(in the rows, 128 means zero)
The rows of A fall into several groups, which share some directions, and each row is roughly a mix of its group's hidden directions.
A:
[[120 134 116 141 125 169 158  95 145 161  77 154]
 [133 137 139 156 157  94 102  95 169 120 169 104]
 [ 61 110 128 100 143 124  83 117 134 103 116 124]
 [125 190  98 147 134 139 151 156  95 111 119 154]
 [133 146  87 119  86 134 114 166 107  95 148 163]
 [132 134 103 110  91 124 112 135 122 113 202 111]
 [177 130 143 157  85 141 119 137 182 114 123 126]
 [ 90  78 138  86 137 159 114 116 151 140 103 114]
 [143 121 151 154 135 101 101 164 137  93  79 156]
 [112 159 120  94 124 130 128 110 105 136 199 110]
 [155  85 110 112  99 104 102 162 121  83 125 140]
 [149 153 160 125 138 126 174 125  95 144 140  74]
 [117 115 152 127  93 120 135  65 130 155 140  87]
 [123  96 124  87 160 165 117 162 147 136 105 164]
 [114 124  82 149 108  95 122  72 116 134 155 146]
 [140 119 162 117 180 145 168 137 121 166 101 111]
 [111 179 135 123 107 150 113 100 150 146 183 130]
 [132 141 136 141 128 165 173  97 147 165 131  82]
 [148  87 116 105  70 117 120 113 112 110  98 154]
 [126  94  85 122  81 152 162  99 114 147 109 124]
 [127 118  94 108 101 133  85 146 145 109 156 180]
 [166 148 148 179 163 108 155 111 140 145 102 134]
 [155 162 169 179 141 103 140 118 144 121 113  97]
 [ 59 154 132 117 115 140 123  89 109 149 141 112]
 [ 92 127  76 136  98 108  98 101 119  97 136 151]
 [147 170 111 171 164  91 118 136 130 103 142 156]
 [105 197 136 161 131 135 136 128 128 132 163  98]
 [181 144 157 137 133 102 150  86 134 140 156 100]
 [ 97 149 101 136 125 160 118  96 177 120 158  97]
 [139 109 125 105  99  86 119 138  70  97 115 146]
 [105 106 106 113 164 163 117 108 173 136  97 158]
 [113 130 159  94 115 114  78 153 129 107 176 118]
 [134 150 172 152  96 125 152  96 122 168 141  93]
 [104 167  94 154  88 154 110 139 152  92 124 139]
 [151  82 146 121 119 114 160 140  95 125  84  94]
 [121 143 129 119 145 129 156 152  70 146  92 169]
 [130 149 151 170 170  88 103 102 161 116 134 123]
 [108 185 150 150 119 158 128  93 162 153 139 126]
 [132 179 151 172 133 154 136 112 177 140 119 119]
 [126 108 111  85 105 164 101 174 143 110 134 157]
 [144 167 170 148 126 156 157 113 148 176 133 114]
 [135 146 119 126 137 107  98 135 146 106 204 111]
 [146  77 158  93 114 105 128 159  85 137 115 131]
 [138  98 158 139 148 118  96 176 151 125  94 162]
 [136 182 138 113 142 118 147 122  87 148 179 131]
 [ 92 130 108 137 116 108  98  97 143  91 158  83]
 [144 128 176 100 112 109 140 141  87 125 145  80]
 [184 153 136 153  97 102 133 161 115  99 148 123]
 [ 92 124 109 133 172 128 160 112  96 129  76 117]
 [155 120 126 104  80 138 108 143 143 134 192 133]
 [140  85 152  99 115 161 155 115 134 181 110 122]
 [ 78  83 156  94 144 125 100 126 126 156 139 112]
 [155 127 150 154 156  98 127 167 114 110  79 155]
 [137 164 152 133 114 135 165 103 116 129 140  63]
 [108 108  87  83 140 168 145 166 105 117 115 130]
 [109  87  94 102 157 148 120 137 138 166 156 161]
 [ 99 177 123 164 142 169 121 141 174 133 132 128]
 [136 181 130 174 166 139 134 129 159 140 119 158]
 [162 119  75 135 151 123 139 120 134 148 160 177]
 [119 132  96 142 126 137 173  65 117 142 106 104]
 [100 109  82 134 139 164 117 109 177 149 136 152]
 [116 121 114 166 131 158 120 116 195 122  93 123]
 [153 123 109  91 122 156 150 172  97 150 148 163]
 [ 77 133 167 106 146 128  95 117 137 152 167 108]
 [189 107 147 161 118 107 155 156 128 133 129  97]
 [104 116  85  90 122 143 153 137  71 141 136 140]
 [177 104 131 122 163 106 138 183 109 118 122 146]
 [127 151 108 170 106 121 121 106 150  79  83 128]
 [118 144 135 164 153 146  98 142 195 120 116 142]
 [143  94 144 119  75 104 125 128  99 100  85 118]
 [111 127 131  96 172 122 119 177  88 130 126 165]
 [119  95 125  88 108  98  88 151  96 104 145 152]
 [ 98 138 106  79 147 126  93 128 111 100 133 175]
 [111 117  69  92 145 147 117 160 119 104 152 150]
 [115  76  91 115 100 120 112  91 144  98 123 102]
 [139 103 153  91 104 178 145 164 130 145  97 123]
 [117 103 127 100 154 134 109 115 163 130 182  85]
 [124 170 126 144 147 166 141  86 172 150 114 147]
 [121  86  88 124 144 151 119 100 180 114 101 132]
 [129 107 121 130 125 117 133 202  82 118 113 139]
 [171 154 174 171 115 105 146 110 135 150 131 112]
 [160 154 162 148 153 101 152 136 113 144 166  89]
 [ 85 180 105 130 121 162 125 135 119 124 109 170]
 [109 140 141 132  71 115 138  82  99 139 143  93]
 [107 142 103  97  89 137 129  87 111 129 178 109]
 [ 98  97  80 110  98 142  97 120 141 108 115 166]
 [126 146  91 129 158 155 106 129 181  96 121 161]
 [132 184 141 116 145 102 130 134  87 112 175 118]
 [169 124 120 150 117 125 126 199 128 101 116 148]
 [155 158 127 141 114 150 100 129 189 104 129 162]
 [116 130 101  86 186 131 128  92 124 123 120 163]
 [160 134 198 140 117 109 125 160 120 125  96 124]
 [170 113 104 151 175 130 162 107 163 127 118 106]
 [158 147 132 158 145 116 182 121  98 124  86 104]
 [123 149 105 111 162  93 126 143  84  88 161 114]
 [129 148 109 135 150 158 100 152 183 104 121 166]
 [ 76 110 109 129 160 102 100  80 130 129 117 148]
 [127 130  70 116 158 144 121 129 146  88 106 167]
 [ 92 136 113 115 122 154  90 116 175 129 178 124]
 [125  54 136 104 118 124 119 157 114 140  96 140]
 [112 135  78 112 134 145 130 160 122  78 150  92]
 [ 99 125 154 152 159  97 100  81 160 122 121 103]
 [167 139  96 145  95 147 157 157 113 123 100 169]
 [114  88 101  91 107 102 112 131  92  87 136 108]]
Here is one row from each group, named. Which group is each of the other rows in?
[149 158 160 166 134 116 111 149 145 125  93 178] => F
[133 113  97 102 134 145 105 160 135 126 128 198] => K
[104  93 102 118  82 130 127 154  88 116  92 144] => X

[131 117 121 105 142 173 145 179 129 115  77 139] => K
[112 137 101 148  80 131  97  98 158  96 107 156] => F
[101 107  98 111 118 111  73 140 138  84 141 152] => F
[120 151 114 174 163 152 127 124 187 125 110 129] => F
[163 154 183 156 123 100 138 112 128 156 153 110] => K
[174 149 141 156 116 143 115 127 194 118 132 140] => X
[160 145 108 154  97 152 117 143 173  99 106 161] => X
[167 173 150 173 142 145 151 148 157 147 128 130] => X
[155 117 178 140 112 141 149 106 146 183 106 132] => X
